The rows below come in pairs that one turn or mirror swaps. Which row does each named row swap with?
Fuf: -10, 21, 14, -2, -14, 10, 20, 2, 3, 3, 9, -4, -7, -6, 4, 10, 8, -26
nibak: -17, 19, 8, 10, 0, 20, 11, -5, -12, 0, 9, -11, 0, -9, 14, 3, 14, 0
Lokiz: -25, 24, 10, 1, -9, 15, -12, 2, -13, -8, 12, 12, -5, -7, 10, 8, -4, -2
Der: -11, 23, -2, -19, -20, 17, 5, -9, -1, -2, -2, 8, -4, 5, 6, 10, 15, -17
zem: -9, 25, 11, 9, -5, 7, 5, -12, -5, -8, 17, 5, -19, 1, 14, 6, -7, -22
nama: -11, 22, -2, -5, -9, 25, 6, -3, -13, 3, 5, -16, 2, -6, 9, -1, 17, -6
ded: -1, 17, 8, 0, -4, 24, -5, -2, -18, -18, -1, -1, -9, 1, 7, -7, -7, -1
saz: -20, 12, 7, -5, -9, 3, 23, -3, -8, -8, -7, 6, -18, -2, 5, 12, -7, -22
vepom: -19, 27, 14, -5, -2, 0, 6, -6, -13, -16, 16, 12, -9, 2, 10, 15, 2, -15
kuros: -17, 27, 6, -3, -4, 25, -13, -14, -13, -5, -3, 3, -15, 1, 6, 7, 15, -18
zeveb: -23, 25, 9, 0, -9, 21, -11, 0, -16, -9, 9, 8, -2, -7, 11, 4, -6, 1
nol: -10, 17, 11, -2, -12, 8, 19, -6, 8, -3, 2, 1, -18, -5, 5, 12, 8, -24
goza: -6, 34, 7, -2, -11, 1, 2, 2, -8, -3, 7, 4, -14, 7, 3, -4, -10, -15
Vol: -6, 18, -1, -15, -10, 21, 24, 1, -13, -19, -6, -10, -9, -1, 9, -3, -1, -5
rav: -22, 5, 1, 2, -7, 20, 21, -5, -27, -9, -1, -12, -12, 2, 13, 1, 3, -9
gok: -18, 10, 6, 1, -7, 0, 23, -4, -5, -7, -5, 10, -15, -4, 3, 9, -3, -19
vupa: -7, 18, -2, -13, -22, 21, 5, 6, -13, -5, 9, -5, 0, -10, 14, 5, -8, -27
pez: -33, 29, 11, -12, -4, 23, 16, -8, -12, -11, 2, 5, -12, -4, 19, 9, 10, -2
Kis: -23, 10, -1, 2, -8, 21, 17, -6, -23, -5, -3, -14, -10, 7, 15, -4, 3, -9
vupo: -16, 12, -5, -13, -16, 23, 6, -10, -2, -20, 9, -2, -1, -12, 11, 11, -2, 0
kasad: -2, 5, 4, -2, -8, 19, 2, -1, -10, -15, 6, -5, 4, -6, 9, 1, -3, -30
reb: -7, 2, 3, -5, -7, 21, 4, -4, -8, -13, -4, -1, 2, -3, 0, 1, -1, -28
Sorir: -18, 25, 5, 2, -23, 14, -5, -3, -14, 9, 8, -3, -21, 5, 7, 6, -3, -18
Boral: -11, 10, 6, -5, -5, 19, 26, -11, -15, -1, 9, -7, -5, 1, 10, 7, 16, 0
lil: -5, 19, 5, -7, -13, 17, -12, -11, -14, 3, 10, 8, -10, 9, 3, 5, 6, -15
dar: -10, 21, 0, -16, -6, 19, 28, 0, -11, -17, -7, -8, -11, -4, 11, -1, 0, -7
gakes: -30, 20, -4, -15, -10, 19, 19, 2, -18, -10, 7, -2, -5, -10, 23, 9, 1, -17
Gika: -7, 12, 0, -1, -10, 31, 15, -13, -9, -20, 8, -10, -16, -10, 16, 10, -4, -13
Zakes: -13, 26, 3, -4, -4, 28, -15, -11, -10, -7, -3, 0, -12, -3, 8, 3, 13, -19
pivib: -5, 32, 7, -2, -10, 2, 0, 4, -9, -5, 6, 6, -12, 3, 4, -2, -13, -15
lepa: -9, 17, 9, -4, -9, 8, -4, -15, -12, -15, 19, 16, -10, 2, 8, 14, 0, -14
mis: -10, 14, 0, -9, -20, 17, 7, 7, -12, -4, 8, -6, 0, -9, 13, 7, -17, -23
Tige: -16, 27, 10, 5, -21, 16, -3, 0, -18, 6, 4, -7, -22, 9, 7, 6, 1, -13
mekor: -3, 14, -1, -9, -6, 23, 15, -1, -17, -20, -7, -8, -11, -1, 5, -4, -5, -3
Dosi: -13, 28, 5, -5, -11, 32, -9, -14, -8, -11, 0, -6, -16, -8, 8, 7, 9, -15
zuzez: -22, 18, 13, -3, -22, 21, 15, -5, -6, 5, 19, -10, -17, 0, 12, 2, 4, -24
Feb: -17, -2, 11, 7, -11, 22, 5, -10, -19, -13, 3, 0, -15, 1, 0, 0, -3, -17
zape: -33, 21, 5, -14, -5, 24, 16, -6, -12, -13, 3, 3, -10, -9, 19, 9, 10, -4
mubep: -13, 12, 0, -11, -13, 20, 19, -15, -4, -15, 18, -3, -5, -7, 15, 12, 7, -2
Mev: -13, 36, 10, -9, -6, 15, 20, -6, -3, -3, 8, -4, -20, 4, 19, -2, 6, -7
bafi: -8, 38, 8, -6, -9, 4, 9, 0, -6, 1, 9, -1, -17, 7, 11, -5, -5, -15
duzuz: -19, 23, 13, 16, 7, 12, 12, -9, -11, -5, 10, -7, -5, -8, 12, 2, 9, -7
toz: -23, 15, -5, -11, -16, 24, 15, 5, -13, -4, 9, -6, 1, -12, 17, 9, -9, -11
veku: -13, 23, 7, 2, 1, 11, -1, -8, -17, -1, -6, 5, -13, 6, -4, 5, 19, -14
vusap: -17, 21, 12, 11, 3, 15, 14, -2, -10, -2, 5, -10, -4, -9, 12, 4, 18, -4
Rubor: -27, 19, 7, -3, -7, 5, 7, -1, -16, -6, -2, 16, -18, 0, 3, 15, -7, -19
Gase: -7, 11, 6, 3, -6, 8, 12, 2, -16, -8, 6, 6, 12, 1, 5, 6, 9, -9
veb: -24, 17, 2, 3, -13, 8, -3, 4, -12, -5, 0, 12, -14, -9, 4, 15, -10, -8

Zakes is swapped with vusap
rav is swapped with Sorir
Rubor is swapped with toz
Boral is swapped with lil

